One turning vector, and how many steps it has turned
The counts run from 0 to 230.
[136 137 109 150  80 176  96 105 107 158 169 127 150  99  97  82 128 136
  94 118 132 142 157 133 107 100 103 116 110 152  86 100 123  88 120 147
 116 107]  36
[127 140 111 150  54 185 133 131 153  96 139  90 149 184 155 175 146 120
 106 158 119 103 129 127 122 150 134 148 115 131 140  88 170 132 124 120
 130 131]  191
[ 77  96  88 143  97 130 114 152 183 144 122 138 139  94 131  75 119 160
 139 138  99 100 133 126 106  83 119  94 115 125 131 115 172 126 138 154
  86 124]  133
[ 76  94  80 150 114 146 145 130 135 119 146 115 163  86 157  87 146 155
 114 144 115 111 168 150  87  84 119 102 105 127 144 148 153 135 113 159
  99 101]  124
[ 70 122  94 146 150 152 134 141 106 107 148  80 172  78 158 126 130 171
 125 151 104 104 139 138 136 119  96 108 123 111 106 121 178 115 102 121
 106 117]  119
[ 89 139 140 111 117 132 113 116 147 125 137  81 171  81 100 153 104 136
 107 188 122 119 148  76 145 114 115  77 141 134 145 116 155 117 105 141
 122 113]  230
[ 84 126  99 140 135 152 142 147 139 127 140  96 121  77 144  73 137 176
  98 150 107 122 163 156 132  80 101 110 112 114 125 132 159 147 112 138
 116  90]  122
[128 150  99  76 102 139  85 166 127 113 104 113 150 148 123 132 118 123
  63 162 129  97 170  85 119  77 154 119 119 104 139 113 143 137 171 101
 112 153]  94
[114 119 123 176  92 135  97 126 141 120 166 108 119  67 117 136 113 147
 109 174 103 121 137 173 121  97  79 138 115 130  82  94 161  96  99 120
  95 142]  29
[131 112 138 144 102 169 136 129 165  95 135 104 191 172 141 177 135 130
 139 168  95 138 134  89 154 109 114 139 120  96 126 124 103 118 103 190
 125 120]  65
[134 130  83 125  79 198 110 123 176 100 133 119 186 142 131 174 143  84
 107 100 115 113 164  86 125 127 103 138  93 135 135 119 114 125 126 127
 116 120]  178
[108 109 113 121 127 136 129 115 104 101 150  80 138 105 153 115 157 168
  67 178 117 136 189 165 116  94 122 113 110  98 155 138 156 141  95 137
 142 104]  113
[115 111 148 130  67 148 100 118 165 162 143 108 102 121 111 101 114 148
 141 175 123 131 136 107 131 123  77  83 120 137 134  93 183  90 144 169
 122 119]  140
[ 92 163  98 122 147 153 102 145  96 137 144 121 171 103 122 135  95 117
 123 148 109 108 155  67 130  63 133  70 105 124 121 132 154 134 120 135
 115 140]  219
[136 119 110 147 108 197 149 125 141 104 113 128 161 174 153 164 126 104
 127 157 131 114 163  91 108  85 123 142 108 135 103 141 101 135 116 178
  91 113]  75
[143 121 131 157  96 159 109 101 104 108 186 107 128  90 103 123 109 120
 101 160 106 133 163 150 108 101  75 113 131 127  84  86 177 107 107 142
 107 114]  27
[128 183 122 105 105 180 127 133 132 136  98 110 136 152 144 126 133 120
  82 159 154  98 187  63 115  88 111 136 119 160 112 114 107 134 153 137
 112 117]  86
[133  99 149 118  85  98  92 135 177 152 118 126 155 119 109 101 110 167
 115 186  83 120 129 108 144  96 114 117 119 108 118 100 140  92 155 182
 112 141]  145
[128 164  85  92 107 161 131 130  99 136 121  95 158 154 131 142 117 124
  62 154 164  95 167  98 125 134 157  95 118 124 136 100 169 109 150 113
 114 139]  98
[131 129  87 143 124 193 115 132 159 117 125 129 175 104 125 181 120  95
 113 100 118 114 163 124 164 109  80 135  83 115  78 121 106  84 119 131
 120 143]  169
[ 81 124 131 142 102 149 126 120 131 128 147 101 165  71 145  85 144 150
 131 151 101 128 157  95 108  94  75 107 116 160 131 133 165 127 112 154
 122  79]  127
[103 149 104 113 125 124 141 125 156 147 114  95 160 102 155 145 117 141
 113 157 106  67 154 118 158 129 130  98  86 130 131 113 215 120 153 138
 120 150]  7
[ 71 122 128 148 109 166 104 166 157 147 138 113 106  83 135  80 119 161
 135 156 105 118 134 124 140  98  75  84 118 125 124 113 181 126 138 137
 117 114]  131
[ 96 138  88 137 137 132 158 128 103 120 135  71 152 105 161 146 143 180
  74 170 139 102 162 166 142 125 147 124 107 103 124 116 179 103 102 119
 118 133]  110
[104 159 122 105  88 157  86 163 151 120 108 101  94 139 142 158 129 120
  77 201 147 109 162  91 122  97 118 126 109 137 144 125 144 128 141  90
 132 147]  91
[161 104 110 139 103 119 140  99 139 130 165 127 142 106 117  99 100 132
  78 162  98 102 185 169 102  79 133 126 127 107 105 107 165 143 124 165
  87 121]  22
[116 127  98 164 113 152  99 159  89  97 149 118 134 176 169 153 134 142
 112 182 102 118 147 126  96  58 158 122  94 106 121 124 154 145 114 140
 124 158]  205
[132 135 132 138 121 119 137 122 155 127 160  85 106  90 115 122 105 149
  85 187 102  96 159 162 152 108 106 124 122 105 107  82 198 138 121 133
 116 133]  19
[163 117 123 119 114 174  88 118 150 113 138 130 162 116 112 148 145  91
  99 125 110 149 180 117 142  75  82 132  86  94 106 132  90 104 118 157
 144 119]  166
[123 148  96 109  84 191 111 146 124 128 110 124 119 158 143 172 122  91
  91 162 170 100 172  85 103 106 125 102 104 149 128 124 160 119 149 103
 109 139]  89
[130 101 100 173  91 137  95 139 141 125 160 124 125  77 113 131  95 134
 108 156 105 112 141 176 106  82 100 125 116 116  86 104 153 101 106 119
  89 148]  30
[131 128  70 126  78 182 126 168 192 105 123 124 137 150 128 150 122 111
  86 111 115  89 152 136 144 123 131 140 107  93 142  90 138 147 143 112
 115 136]  183
[164  97 154 128  99 129  93 110 159 147 141 123 108 143 100 132 117 137
 112 189 114 153 165 150 150 101 100 114 101  78 126 119 136  74 125 175
 143 144]  153
[141 174 130 137 108 169 131 135 106 107 138 100 159 189 151 114 145 163
  87 167 102  96 153 111 126 102 146 166 142 114 109  81 136 153 137 153
 123 117]  198
[142 120 147 133  89 163 127 123 170 112 146 104 162 175 128 158 149 135
 126 173  94 152 143 102 161  99 109 135 121  94 147 112  98 135 101 198
 141 107]  64
[131 142 143 142 125 205 141 149 161 110 132  96 134 165 128 158 120 123
 136 163 111 126 135 107 192 100  93 136 132  84  97  96 121 129 113 166
 120 121]  68
[126 127  98 156  84 132  93 108 137 146 153 130 174  70 107 100 125 158
  93 127 110 109 151 145 104  89 120 145 113 143  79 109 103  88 107 146
  88 121]  34
[127 127 116 137 107 202 140 140 159 152 136 109 166 170 105 134 120 138
 120 120 118 128 131 132 193 128 138  95 118  67 129  86 130 110 128 180
 123 132]  58
[129 147 122 131  78 153 105 162 151  94 137  97 117 180 148 138 145 155
  98 186 101 106 133 131 132 109 134 165 131  94 143  78 152 166 132 123
 135 133]  194
[114 123 108 171  62 173  85 106 142 157 162 114 139  85 110 126 137 146
 113 138 130 143 140 136 114 119  93 126  90 163 106 104 132  63  98 136
 125 135]  38
[119 157 114 107  88 180  91 151 132 118 117 115  92 151 131 153 119 102
  75 175 167 118 170  87 122 105 113 106 114 137 135 111 146 128 156  98
 124 142]  90
[131 125  97  89 111 123  99 141 100  95 142  96 144 145 137 144 135 130
  59 188 119 122 177 127 118  98 147 101 114  84 179 122 158 128 129  97
 136 146]  103
[150 115 145 150  84 136 126  93 166 176 127 113 141 134 114 146 119 155
 112 180 131 130 141 142 149 122 112 113 111 119 100 106 150  54 129 187
 114 142]  150
